Some points, one per row:
array([ 0.04,  1.06, -1.02, -0.29,  2.30,  0.88,  0.36,  0.33, -1.88, -1.21, -0.36,  1.03, -1.20, -1.38,  0.82,  0.16])
array([-0.16,  0.28,  0.57, -0.13, -1.29, -0.12, -0.90, -0.70,  0.88,  1.13, -0.45, -1.18,  0.93, -0.04,  0.52, -0.07])
array([ 0.64, -1.31, -0.67,  1.28,  1.98,  0.39,  2.12, -0.60, -0.87, -0.06, -0.88,  1.66, -0.89, -1.70, -1.39,  1.05])
array([-0.30, -0.74, -0.19,  0.28, -1.45, -1.08, -0.86, -2.28,  0.27,  1.65,  0.53, -2.12, -0.11,  1.67, -0.29,  1.79])
array([ 1.90,  0.34, -1.20, -0.35,  2.39,  0.16, -0.58,  0.60, -1.30,  0.52,  0.19,  1.14, -0.25, -0.95,  0.12, -0.03])
array([-1.24,  0.28, -1.49,  0.21,  0.97,  0.20,  2.03,  0.99, -1.22, -1.27, -0.15,  1.85, -0.44, -0.74, -0.08, -0.46])
array([-0.83, -0.31,  1.77,  0.35, -0.98,  0.82,  0.14,  0.87,  0.35, -1.83, -0.18,  0.23,  1.03,  0.10, -0.61, -2.38])
array([ 0.35,  1.31, -1.14, -0.64,  3.16,  1.02,  1.75,  0.62, -1.50, -1.69, -1.10,  1.07, -3.74, -4.06, -1.16,  0.32])
array([-0.31,  1.17, -2.33,  0.35,  3.95,  1.66,  2.00,  0.06, -1.69, -2.28, -0.89,  1.47, -1.93, -3.12, -0.03, -1.18])
array([-0.20, -0.84,  2.70, -1.02, -3.26,  0.67, -1.38,  0.71,  0.88,  1.60, -0.33, -0.53,  1.51,  1.09,  0.46, -1.04])
array([-0.44, -0.56,  0.59, -2.24, -3.27, -1.26, -2.67, -0.90,  0.47,  2.61,  0.60,  0.12,  1.25,  2.73,  0.52, -1.35])
array([-0.55, -0.25,  2.68, -1.62, -1.61,  0.30, -2.43, -0.56, -0.61,  1.31, -0.57, -0.51, -0.35, -0.58, -0.09, -0.72])
array([ 0.68, -0.45,  0.95,  0.40, -0.38, -0.85, -0.71, -1.95, -0.79,  0.67,  0.68, -0.48, -0.63, -0.24, -0.38, -0.32])
array([-0.79, -0.08,  1.35, -0.19, -3.68, -1.62, -4.29, -0.64,  0.39,  1.40,  0.50, -0.89,  1.55,  2.38,  0.37,  0.05])
array([-0.41, -0.40, -1.47, -1.04, -0.05, -0.32,  1.41,  0.35, -1.12, -0.82,  0.25,  0.71, -0.50, -2.90, -0.64,  0.26])
array([-0.47, -0.27,  0.83,  0.55,  0.00,  1.06,  1.03,  1.03, -0.56,  0.31, -0.75,  0.23, -2.00, -2.37, -0.08,  0.61])
array([ 0.97, -0.81, -0.60, -2.34, -1.34, -0.02, -0.33, -0.65, -0.16,  0.46, -0.45,  0.04,  0.23, -0.97,  0.04, -0.45])
array([-1.10, -0.32,  1.21,  1.08, -0.35, -0.42, -1.92,  1.19, -0.98,  0.88,  0.00, -0.34,  0.68,  1.74, -1.49,  0.10])
array([-0.29, -0.63,  1.76, -1.57, -1.64,  0.80, -0.54,  0.40,  0.81,  1.03, -0.56, -1.33,  2.02,  0.44,  0.64, -1.74])
array([-1.52,  0.24,  1.84, -0.61, -3.85, -1.04, -2.01,  0.67,  1.25,  1.49,  0.82, -0.83,  1.56,  2.76,  0.68, -0.35])
array([-0.28,  0.07, -2.30,  0.25,  1.44,  2.01,  0.96,  0.07, -1.44, -1.09, -0.70,  2.38, -0.67, -2.20,  0.43, -0.77])
array([ 0.96,  0.02, -1.19,  0.63,  2.78,  0.87,  2.59,  0.32, -0.35,  0.04,  0.92, -0.12, -1.98, -1.11, -0.75,  0.38])
16 more points follow, each with its number after it:
array([-0.27,  0.40, -1.54,  0.90,  1.58, -0.08,  1.53, -0.09,  0.20, -1.66,  0.93,  1.22, -1.36,  0.17,  0.65,  0.58]) 0
array([ 0.28, -0.60, -0.70, -0.30,  1.32,  1.19,  2.24,  2.63,  1.22, -1.64, -1.14,  0.31, -1.30, -3.75,  0.38, -0.55]) 1
array([ 0.09,  0.05,  1.60,  0.49, -0.45,  0.14, -0.01,  0.13,  0.38,  0.28, -0.25, -1.28,  0.78,  0.01, -0.15,  0.11]) 2
array([ 0.54,  0.15, -1.15,  0.68,  0.80, -1.51,  1.61,  0.33, -1.46, -1.61,  0.42, -1.18, -1.36, -1.43, -1.68, -0.79]) 3
array([ 0.17,  0.87,  0.63,  0.27, -1.29,  0.17, -0.52,  0.55,  1.26, -0.03, -0.25, -0.85,  0.89, -0.77,  0.26,  2.33]) 4
array([ 0.35, -0.28, -0.90,  1.09,  0.08,  0.36, -0.84, -0.24,  0.80,  0.54,  0.48,  0.28,  1.37,  2.92, -0.12,  0.65]) 5
array([ 0.30,  0.34,  2.38,  0.48, -2.54,  0.11, -1.84,  0.19,  1.58,  1.00, -0.42, -1.81,  0.90,  1.31, -0.43,  1.39]) 6
array([ 0.59, -1.17,  0.38, -0.15, -1.75, -0.39, -0.34, -1.54,  0.95,  0.80,  0.04, -1.42,  0.26,  0.86,  0.23,  1.66]) 7
array([-0.55, -0.78,  1.88, -1.32, -3.60, -0.33, -2.15, -0.39, -0.26,  1.89,  0.59,  0.33,  2.34,  2.26,  0.21, -1.14]) 8
array([-0.59, -1.68,  1.78,  0.31, -1.51,  0.28,  0.24,  0.92,  0.35, -0.86, -0.45,  0.35,  0.36,  0.80,  0.43, -1.06]) 9
array([-0.02, -1.03,  1.22,  0.24, -2.43, -1.65, -0.57,  0.11,  0.73,  1.42,  0.62, -1.32,  0.56,  0.62, -1.02,  1.37]) 10
array([-0.07,  0.40, -0.46, -0.09,  0.52, -0.50,  1.41, -0.93, -1.62, -1.59,  0.02,  0.46, -2.72, -1.12,  0.06,  0.65]) 11
array([-0.12,  0.74,  0.56, -0.35,  1.26,  1.65,  0.40,  0.23, -0.79, -1.33, -0.79,  1.31, -0.22, -1.93,  0.45, -0.94]) 12
array([ 0.37, -0.78, -0.30,  1.00, -1.34,  0.22,  0.24,  0.12,  0.33,  0.04,  0.25, -1.11,  0.79,  0.91, -0.14,  0.40]) 13
array([-0.36,  0.00, -0.81, -0.26, -1.61, -0.87, -0.08,  0.98,  1.46,  1.27, -0.25,  0.29,  0.79,  0.55,  0.30,  0.18]) 14
array([-0.64,  0.76, -0.25, -1.24,  1.18, -0.09,  0.39,  0.07, -1.07, -0.70, -0.25,  0.43, -0.55, -3.06,  0.12,  0.10]) 15
Which two of these numbered points are nearest to each point below, ignoring the 2 directions in which the first points spread most? Their numbers follow each, nearest first.
array([-0.42, -0.17, -0.74,  0.13,  0.23, -0.67,  0.72,  0.34,  1.77, -0.49, -0.07, -1.14, -0.06, -0.66, -0.27,  1.43]) > 1 7
array([-0.83, -0.79,  0.72,  0.22, -0.98, -1.41, -0.11,  0.07, -0.65,  1.14,  1.04, -0.58,  0.32,  0.78, -1.07,  0.09]) > 10 8
array([-1.38, -1.00,  2.19,  0.84, -0.89,  0.19, -0.18,  0.77,  0.92, -0.82, -0.97,  0.23,  0.31,  2.05,  0.38,  1.08]) > 9 0
array([ 0.35, -0.31, -1.35,  1.82,  1.41,  1.10, -0.73,  0.19, -0.65, -2.84, -0.47,  0.61, -1.76, -3.28, -0.95,  1.48]) > 6 4
array([ 0.15, -0.34,  0.68, -0.55, -2.22,  0.06, -1.50,  0.02,  3.07,  1.77,  0.10, -0.99,  1.49,  0.66,  0.93,  0.86]) > 1 4
array([-0.19, -0.08, -2.10, -1.20,  3.45,  0.55,  1.76,  0.91, -1.82, -1.41, -0.22,  1.55, -1.36, -3.59, -0.70,  0.35]) > 15 8
array([-0.21, -0.59,  0.51,  0.76,  1.43,  0.61,  1.95,  1.47, -0.86, -0.49, -0.52,  0.37, -0.12,  0.16,  0.23, -1.48]) > 9 2
array([-0.56,  0.59, -1.22,  2.11,  1.00,  0.18,  0.29,  0.27, -0.68, -0.24, -0.97,  0.68, -0.54, -1.43, -1.41,  1.79]) > 6 10
array([-0.73,  1.09, -1.40,  0.15,  2.19,  0.77,  2.66,  0.33, -1.72, -3.60, -0.66,  0.90, -1.10, -2.76,  0.50, -0.54]) > 11 12
array([-0.54,  0.99, -0.47,  1.27,  1.17,  0.49,  1.78,  0.94, -0.26, -1.32, -0.01,  0.87, -0.76, -0.32,  0.64, -0.08]) > 0 13
array([-0.19, -0.51,  0.91, -1.23, -1.35, -0.15,  0.74, -0.20,  1.00,  0.72,  1.21, -1.44,  0.32,  0.89,  0.39,  1.40]) > 7 10
array([ 0.11,  0.23, -3.16,  0.35,  1.55,  0.03,  0.38,  0.55, -0.22,  0.34, -0.01,  1.53, -0.94, -2.47,  0.22,  0.54]) > 14 8
array([ 0.66,  0.31, -2.49,  1.87,  3.47,  0.95,  1.25,  0.28, -0.41, -0.56, -0.40,  1.68, -0.29, -0.18, -0.86,  0.73]) > 5 13
array([-0.62,  1.02, -1.31, -0.57,  1.09,  0.08,  0.74,  0.36, -2.00, -0.60, -0.58,  1.98, -0.24, -0.82,  0.49, -1.33]) > 8 12
array([ 0.83, -0.28,  1.75,  0.34, -0.79, -0.54, -0.45, -1.94, -0.32, -0.87,  0.73, -1.71, -1.22,  1.19, -0.34,  1.50]) > 11 2
array([-0.35,  1.47,  1.99, -0.28, -2.43, -0.33, -3.21, -0.79,  0.14,  0.61,  0.66,  0.50,  1.31,  1.84,  0.74,  0.23]) > 12 8
array([-0.19, -0.43, -0.31, -0.23,  1.30, -0.66, -0.23,  0.88, -0.84,  0.32, -0.76, -0.18, -1.17, -1.93, -0.57, -0.54]) > 15 10
array([ 0.66,  0.75,  2.00, -0.05,  0.29,  1.53, -0.85, -0.46, -0.35,  1.13, -0.98,  0.77,  0.10, -0.38, -0.18,  0.10]) > 12 2
array([-0.37, -0.75,  0.42,  0.22, -1.43, -0.18, -0.45,  0.99,  2.01, -0.05,  0.35, -1.13,  0.68, -1.08,  0.07,  2.40]) > 4 1
array([-0.08, -1.06,  1.43, -0.30, -2.33, -0.51,  0.01,  0.67,  0.34, -0.07, -0.20, -0.75,  0.62,  1.29,  0.62, -0.82]) > 9 13
array([ 0.36, -0.10, -1.19, -0.71,  0.01, -0.57, -0.75, -0.26,  0.28,  0.54, -0.53, -0.52,  0.10, -1.18,  0.58, -0.50]) > 15 12
array([ 1.06,  0.54, -0.05, -0.99,  0.45, -0.10, -0.20, -0.40,  1.01,  0.42,  0.12, -0.94, -0.90, -0.97, -1.08,  1.43]) > 6 2
array([ 0.69,  0.66, -0.36,  0.36,  0.53, -1.43, -0.75,  0.44,  0.97,  0.67, -1.45,  0.00, -0.21,  1.17,  0.53,  0.65]) > 14 12
array([-0.78,  1.14,  0.77, -0.01,  1.18,  0.28,  1.51,  0.80, -1.38, -1.41, -0.11,  0.80, -1.18, -0.84,  0.20,  0.13]) > 11 12
array([ 0.54, -0.11, -2.82,  0.47,  1.58,  0.24,  0.31, -1.11,  1.16, -0.78,  0.10,  0.11,  0.67,  0.63,  0.51, -0.69]) > 5 0
array([ 0.14, -0.03, -1.91, -0.01,  2.45,  0.40,  3.44, -0.69, -1.08, -1.03,  1.28,  0.37, -1.87,  0.85, -0.19, -0.72]) > 0 9
array([ 0.17,  0.19, -1.86,  0.55,  2.89, -0.10,  2.31, -0.91, -1.37, -1.52,  0.25,  1.80, -1.14,  0.45, -0.21, -0.28]) > 0 5
array([ 0.26,  0.40, -1.14,  1.59,  2.23, -0.63,  1.23, -0.60, -1.36, -2.12,  1.03,  0.12, -1.62,  0.41, -0.98,  0.87]) > 0 9
array([ 0.07,  1.01, -0.48, -1.28,  0.84,  0.12,  0.11,  0.71, -0.70,  0.77,  0.58,  0.94, -1.69, -1.62,  0.24, -0.05]) > 15 12
array([ 0.55,  0.16, -0.55,  1.54,  1.99, -1.07,  1.95, -1.51, -2.07, -1.82,  0.76,  0.13, -1.82,  0.23, -0.99,  0.46]) > 11 9
array([-0.63,  0.13,  0.07,  1.27, -0.58, -0.28, -0.53,  0.74,  0.95,  0.50, -0.15, -0.29, -0.02,  0.01,  0.00,  1.25]) > 6 4
array([-0.70, -0.18,  0.86, -1.06, -2.44, -0.42, -1.79, -1.00,  0.33,  0.76,  0.53,  0.14, -0.19,  1.19,  0.04,  0.53]) > 11 12
array([-0.12,  0.86, -0.76,  0.19,  2.51,  0.41,  2.83,  1.24, -0.68, -2.70,  0.57, -0.47, -0.70, -0.03,  0.44, -0.15]) > 0 13
array([-0.14,  0.12, -0.42,  0.81, -0.38, -0.43, -0.96, -0.65,  2.07,  0.32, -0.07, -0.28,  0.48,  1.41,  0.51,  0.23]) > 0 5
array([ 0.10, -0.42,  0.26, -0.84, -1.63, -0.42, -2.17, -0.06,  1.68,  2.22, -0.08, -1.41,  0.54, -0.24, -0.01, -0.92]) > 1 15
array([-1.44, -1.02,  1.58, -0.54, -1.78,  0.00, -0.46,  1.32,  1.85,  1.52, -1.38, -0.82,  1.00,  0.72,  0.78, -0.14]) > 1 14
array([-0.16, -0.30,  2.69, -0.19, -3.21, -1.85, -3.59, -1.59,  0.13,  1.37,  0.09, -0.84,  1.15,  1.83,  0.51,  0.90]) > 12 15
array([ 0.45,  0.70,  2.29, -2.01, -1.04, -0.35, -1.72, -0.76,  0.10,  1.96,  0.56,  0.30,  0.59,  1.03,  1.06,  0.46]) > 12 15
array([-0.36,  1.07, -1.51,  0.58,  2.98,  1.35,  1.65, -0.17, -1.26, -2.26, -0.54,  1.90, -1.28, -3.17, -0.44, -1.11]) > 12 8
array([ 0.70,  0.26, -3.73,  0.63,  1.35, -0.68,  1.41,  0.35,  0.23, -1.45,  0.27,  0.07, -1.24, -2.16, -0.32,  0.07]) > 14 13
array([ 0.33,  0.53, -2.06,  0.00,  2.97,  2.01,  2.05,  0.53, -0.85, -2.26,  0.74,  0.74,  0.53, -1.10,  0.36, -2.17]) > 5 13
array([-0.46, -0.65, -1.65,  1.27,  2.89, -0.63,  2.58,  1.60, -1.66, -0.21, -0.68,  1.22, -1.14, -1.05, -1.25, -0.57]) > 9 10
